In the data rows, the value 128 means zero.
The same things were measured in two ways. The second way is not exact.
Here are some of them measured both ways, the first way above the second, with a blank line after each pair.
112 117 106 79 164 99 115 129 171 113 111
157 87 119 136 95 167 153 158 161 143 115

132 111 161 141 97 141 143 139 112 154 191
86 148 155 165 138 117 92 135 103 101 125

109 120 153 105 134 119 128 141 129 146 165
123 130 150 156 147 155 114 151 134 112 129

141 151 106 153 138 115 130 133 116 117 87
158 119 105 92 108 127 145 89 123 129 133

147 138 101 214 90 172 133 124 97 105 44
133 143 95 84 113 43 122 59 108 160 151

127 147 86 49 210 55 100 131 160 80 94
207 89 119 105 92 215 185 154 167 114 105

134 144 103 150 135 125 128 122 109 105 90
152 122 116 104 130 121 146 104 145 132 138

144 177 119 88 168 103 109 127 97 121 123
159 122 126 84 150 165 156 145 138 118 141

148 128 145 194 72 164 140 129 108 150 132
103 145 132 108 139 69 102 94 92 123 144

118 102 116 105 142 133 137 121 178 116 116
110 98 140 152 102 130 145 142 138 142 122

141 138 133 174 100 154 143 127 106 133 109
110 138 111 120 136 83 116 92 105 137 139

117 95 117 104 139 135 128 127 167 113 122
136 114 130 148 97 138 141 151 156 156 107

121 96 165 124 112 147 135 130 146 151 171
87 135 153 159 130 123 96 150 131 115 112

121 164 152 63 162 82 121 133 119 143 195
139 146 133 138 171 202 152 182 123 75 129

119 141 135 118 139 126 123 137 128 128 142
130 145 119 127 132 145 136 141 131 118 143

148 162 111 160 117 135 124 122 97 126 104
141 142 117 84 134 103 140 96 122 127 159

124 95 112 146 125 153 130 132 148 117 103
113 125 122 129 106 99 124 107 155 151 121

132 120 170 157 101 135 137 128 103 168 187
77 145 146 143 164 125 82 127 103 95 125

125 112 101 156 117 150 128 123 150 109 70
145 108 107 128 99 83 146 113 143 169 121

122 114 66 186 113 157 130 120 139 83 26
163 117 98 109 82 66 156 63 139 179 134

112 139 106 20 206 58 103 121 159 107 140
170 78 139 140 118 228 167 179 164 124 100

130 127 109 162 117 139 125 123 120 128 96
136 124 107 114 127 101 129 106 124 149 124

128 127 161 120 118 139 130 135 113 158 179
102 155 144 153 152 134 96 155 107 107 129

158 133 100 225 98 179 125 116 101 105 51
128 140 110 75 116 37 129 54 122 166 136

117 129 164 117 110 115 116 133 109 157 178
117 151 154 147 169 145 98 160 111 104 125

112 146 112 20 210 57 115 124 183 108 129
167 81 118 131 104 237 178 195 176 114 116

164 139 91 214 95 184 135 123 100 108 42
127 143 107 63 114 38 126 60 120 166 162

145 129 146 204 80 168 144 126 93 148 142
80 156 133 119 155 68 105 87 83 117 140

138 156 124 161 122 123 122 128 101 115 100
138 137 105 103 129 115 124 103 106 132 135

124 94 157 116 117 134 133 139 134 150 173
99 123 155 155 128 138 93 153 123 113 123

120 103 115 144 121 158 134 119 158 118 97
125 112 121 140 94 97 134 118 152 171 126

129 110 79 186 127 163 129 126 145 87 31
159 114 92 99 77 68 142 76 149 182 121

128 103 151 130 111 131 135 133 135 155 176
100 124 146 175 143 126 106 134 114 110 118

113 152 92 37 197 72 98 125 173 83 92
190 86 113 120 94 202 191 182 174 144 117

102 89 144 85 139 128 129 128 178 121 150
111 113 137 182 99 160 132 165 134 137 105

131 125 140 100 139 110 119 132 122 140 168
131 124 149 145 150 158 119 153 129 103 126

99 90 134 89 140 125 143 126 169 132 144
116 101 125 178 113 165 132 148 154 160 115

Then 24 more things, the second way only, each followed by its number:
90 128 139 163 148 137 94 148 133 117 106 0
113 112 151 182 98 152 121 155 157 152 116 1
95 154 126 117 127 49 97 72 102 146 147 2
93 135 133 167 140 112 116 140 127 115 124 3
111 140 141 135 126 113 109 120 117 141 118 4
140 138 116 87 148 105 136 87 113 114 149 5
89 143 138 133 153 102 97 112 127 108 131 6
91 156 133 123 143 55 94 81 92 126 147 7
190 120 122 90 137 179 168 144 139 115 137 8
125 139 135 126 125 156 134 135 134 117 127 9
136 136 105 84 107 30 138 48 121 142 150 10
91 150 146 155 162 112 80 135 106 90 137 11
129 132 110 104 131 87 118 102 115 141 128 12
116 138 138 149 158 131 110 131 115 89 141 13
112 145 140 141 132 162 119 176 124 124 112 14
128 134 140 128 166 212 123 196 126 74 123 15
108 150 143 152 158 146 110 163 104 97 124 16
117 146 120 101 140 88 113 91 119 132 144 17
142 96 128 142 100 170 162 156 144 148 111 18
143 114 117 119 104 104 144 93 131 170 124 19
126 149 108 111 142 80 116 91 109 138 147 20
72 152 146 156 150 134 103 138 102 124 125 21
111 123 132 156 126 125 103 129 125 123 123 22
158 121 128 100 125 133 133 111 131 137 142 23
Which numbered row above is the same thing as each row below? Its number follows it:
129 174 111 80 176 69 102 130 121 104 106 >> 8
110 108 156 128 114 151 133 125 145 148 168 >> 3
140 161 110 164 120 127 123 125 88 119 107 >> 5
116 106 157 120 123 141 135 124 141 157 170 >> 0
132 160 165 51 166 73 113 141 122 158 201 >> 15
136 139 126 186 99 154 130 135 105 139 116 >> 20
134 142 103 138 131 117 125 130 115 118 91 >> 23
Then 24 more things, the second way only, each followed by its number:
112 143 112 121 117 60 120 94 115 146 149 0
124 146 120 104 140 85 117 89 100 116 152 1
86 146 138 170 144 141 117 154 131 123 121 2
125 107 147 172 107 147 114 169 141 142 115 3
117 148 126 112 127 70 117 62 119 156 135 4
155 128 128 98 160 197 129 167 133 104 132 5
117 126 123 134 113 102 128 118 134 161 119 6
133 120 117 113 107 102 133 105 122 141 126 7
155 83 150 168 125 253 170 204 180 115 93 8
149 107 143 149 110 180 153 169 151 150 117 9
150 131 119 109 113 104 138 100 114 146 132 10
162 126 125 85 157 168 159 135 125 95 141 11
122 144 117 106 143 83 116 95 113 117 124 12
126 107 134 192 109 141 136 159 143 133 108 13
155 117 154 144 149 223 155 182 146 91 111 14
97 145 134 137 132 97 106 108 116 123 114 15
77 173 150 154 154 128 85 142 96 108 128 16
132 118 127 109 112 99 124 108 124 149 132 17
185 91 130 126 113 223 174 198 172 108 123 18
156 127 132 125 167 185 139 173 123 86 133 19
123 141 121 104 119 85 132 112 125 148 139 20
178 74 117 133 101 228 185 194 158 123 110 21
176 127 114 83 140 179 151 136 130 83 136 22
117 174 120 99 126 36 94 69 93 141 145 23
Which numbered row above is the same thing as each row below? Its number follows it:
93 92 133 94 136 119 130 127 173 120 152 >> 13
142 138 129 183 105 152 130 133 99 120 124 >> 12
115 148 100 8 207 53 114 121 176 113 132 >> 21
128 133 112 161 116 144 136 124 138 114 93 >> 7
99 124 128 2 216 50 111 133 179 125 171 >> 8
140 120 115 193 100 165 136 115 109 115 93 >> 4
115 149 142 31 176 64 112 128 139 130 191 >> 14
